In the rows, 128 means zero.
Named moves come first, each a turn or a mirror and shown by rows before and after it. Which of them, in which order, take the first row of each pair that follows to the second? Write the first one first, as in the answered first pair.
Q_996 (before => after):
[164 124 110 137  97 112 120 135 112 105 104 107 141 137 130 148 126] => [131 151 139 101 141 166 137 126 139 140 162 155 126 123 130 141 132]
[127  98 133 143 118  87 115 170 137 108 121 104 136 129 104 112 132] => [109 115 157 110 157 127 128 163 164 129 161 139 122 121 100 110 137]
[106 126 149 110 154 154 166 160 141 130 154 136 127 135 129 127 131] => [126 102 124 141 116 108 152 170 114 103 107  95 146 143 129 132 126]
Q_113 (before => after):
[125 134 117 152 101 120  95 127 110 117 113 113 135 130 112 137 111] => [130 135 115 136 106 143 137 134 121 103 124 122 116 151  98 150 108]
[148 112 118 137  89 120 125 126 114 106 104 121 144 148 130 148 125] => [136 109 120 116 118 141 166 139 136 108 128 132 117 164 106 145 128]
[110  94 104 143 141  72 112 151 137 125 110  99 118 109 108  80 141] => [143  99  90 155  98  80 114 147 112 104  91  91 127 120 115 112 130]
[ 95 133 117 159 134 108 166 126  91 111 112 109 127 149 124 119 114] => [ 92 136 118 155 142 111 172 127  97 115 117 112 124 147 125 112 117]
Q_661 (before => after):
[157 104 149 149 100 116 159 140 148 128 137  95 174 145 138 140 120] => [135  94 155 141 124 111 164 145 161 139 155  96 162 145 123 122 130]
[143 140 125 115 120 116 127 160 116 132 116 128 118 137 129 139 140] => [134 131 125 112 131 113 133 163 123 140 118 133 113 140 122 130 143]
[119 150 125 141 135 139 129  91 116 101 133  94 139 134 124 137 156] => [114 139 121 135 138 130 133  95 118 101 136  85 133 138 113 139 156]
[168 157 123 123  82 148 152 116 110 120 114 130 132 139 134 177 107] => [150 113 114 120 102 122 184 140 127 107 115 110 111 162 104 160 114]
Q_483 (before => after):
[127 121 128 147 121  77  62 108 108 142  97 101 152 110 149 106 118] => [106  95 121 136 143  59  86 123 128 135 106  91 137 117 122  85 126]
[154 140 152 130 103 159 117 117 110 128 146 154 134 116 136 141 134] => [148 100 135 132 117 124 156 141 122 101 137 123 115 148  98 127 139]
[144 135 129 107 115 138 169 135 132 103 126 127 119 148 111 144 122] => [126 146 144  98 134 155 149 128 138 128 144 149 119 131 118 131 125]

Between the rows of a pair lie 2 to 3 moves.
[109 118 123 137 148 120 112 120 124 149 126 124 121 116 135 104 142] => [138 151 127 131 124 157 126 108 120 138 130 150 125 124 144 140 128]
Q_661 then Q_113 then Q_996
[110  83 126 156 125  76 107 131 110 141 125  89 146 154 136  86 122] => [119 120 141 112 144 146 189 145 141 131 172 124 111 190 114 118 116]
Q_113 then Q_113 then Q_996
[109 100 103 127 140 102 164 142 133 133 109 108 136 155 103 117 130] => [130 163 124 116 122 168 143 115 125 157 126 159 154 129 140 145 117]
Q_996 then Q_483 then Q_113
[146 130 117 138 106 114 112 127 117 114 108 117 140 127 138 139 120] => [125 152 137 121 139 143 111 115 130 145 143 144 137 109 144 133 123]
Q_996 then Q_113
[134 109  98 139 131  85 138 152 127 109 102  93 115 157 105 123 131] => [107 162 140 106 175 153 118 124 147 160 155 154 110 122 130 117 137]
Q_113 then Q_996 then Q_661
[149 140 109 144 122 153 116 132  96 133  86 105 170 113 166 131 140] => [ 99 106 111 130 171 127 122 146 124 149 104  92 148 114 139  87 160]
Q_483 then Q_113 then Q_661
[145 134 122 136 112 124  98 140 130 146  99  99 156 123 151 109 130] => [129 128 123 139 121 113 100 142 134 149 104  91 154 119 142 102 133]
Q_483 then Q_996 then Q_113
[ 85 115 138 100 172 144 147 134 133 139 163 144 123 122 103 117 142] => [122  85 100 135 119  98 153 148 106  96 110  92 139 142  95 136 132]
Q_996 then Q_113
[129  89  98 140 124  86 141 144 126  97 101  96 122 138 107 129 120] => [ 90 112 130 127 158 107  85 114 136 153 127 130 133  87 136 100 133]
Q_996 then Q_113
[110 157 153 120 143 141  94 111 128 162 149 148 129  95 162 108 138] => [114 140 139 137 129 107  80 113 116 157 128 123 139  91 160 102 139]
Q_996 then Q_483 then Q_483
[161 132 100 151  98  84 131 139  97 109  92  81 121 142 131 139 110] => [132 106 103 142 129  70 141 151 112 112 106  75 105 145 112 114 121]
Q_661 then Q_113 then Q_113
[ 87 130 108 131 146 144  88 143 131 169 134 136 130 142 124 103 124] => [106 116  96 128 132 135 131 161 132 136 126 118 118 178  97 114 122]
Q_661 then Q_113 then Q_483
[148 118 117 164  99 100 139 153 140  96 103 129 146 137  98 150 126] => [103 127 139 131 155 121 154 151 173 126 150 161 127 126  91 126 138]
Q_113 then Q_661
[136 154 136 108 127 136 145 122 151 113 151 146 119 147 129 158 128] => [115 116 129 129 132  79 116 137 149 116 122 109 126 131 120 121 138]
Q_113 then Q_996 then Q_661
[143 173 150 114 102 184 176 133 139 111 152 152 123 113 125 160 109] => [106  90 126 148 115  74 143 156 139 102 111  88 120 117  94 100 131]
Q_113 then Q_996 then Q_661
[ 50 120 141 116 200 145 147 128 145 140 176 159 124 128  85  99 160] => [ 57  91 125 161 171  85  72 119 110 139 118 122 154 104 105  87 159]
Q_113 then Q_483 then Q_483
[165 144 110 122 121 157 207 122 141  98 142 152 113 145 120 161 118] => [171 115  98 141 104 117 203 137 129  87 113 119 120 153 109 151 119]
Q_661 then Q_996
[113 100 121 148 125  75 113 119 138 125 114 123 133 124 125 104 150] => [142 110 114 134 108 103 170 136 141  97 125 123 126 158 114 139 137]
Q_113 then Q_113
[114 123 117  74 135 179 160 165 152 120 166 166 123 146  98 147 145] => [151 104  83 127  65 128 114 155 108  88  96 122 155 146 120 166 135]
Q_661 then Q_996
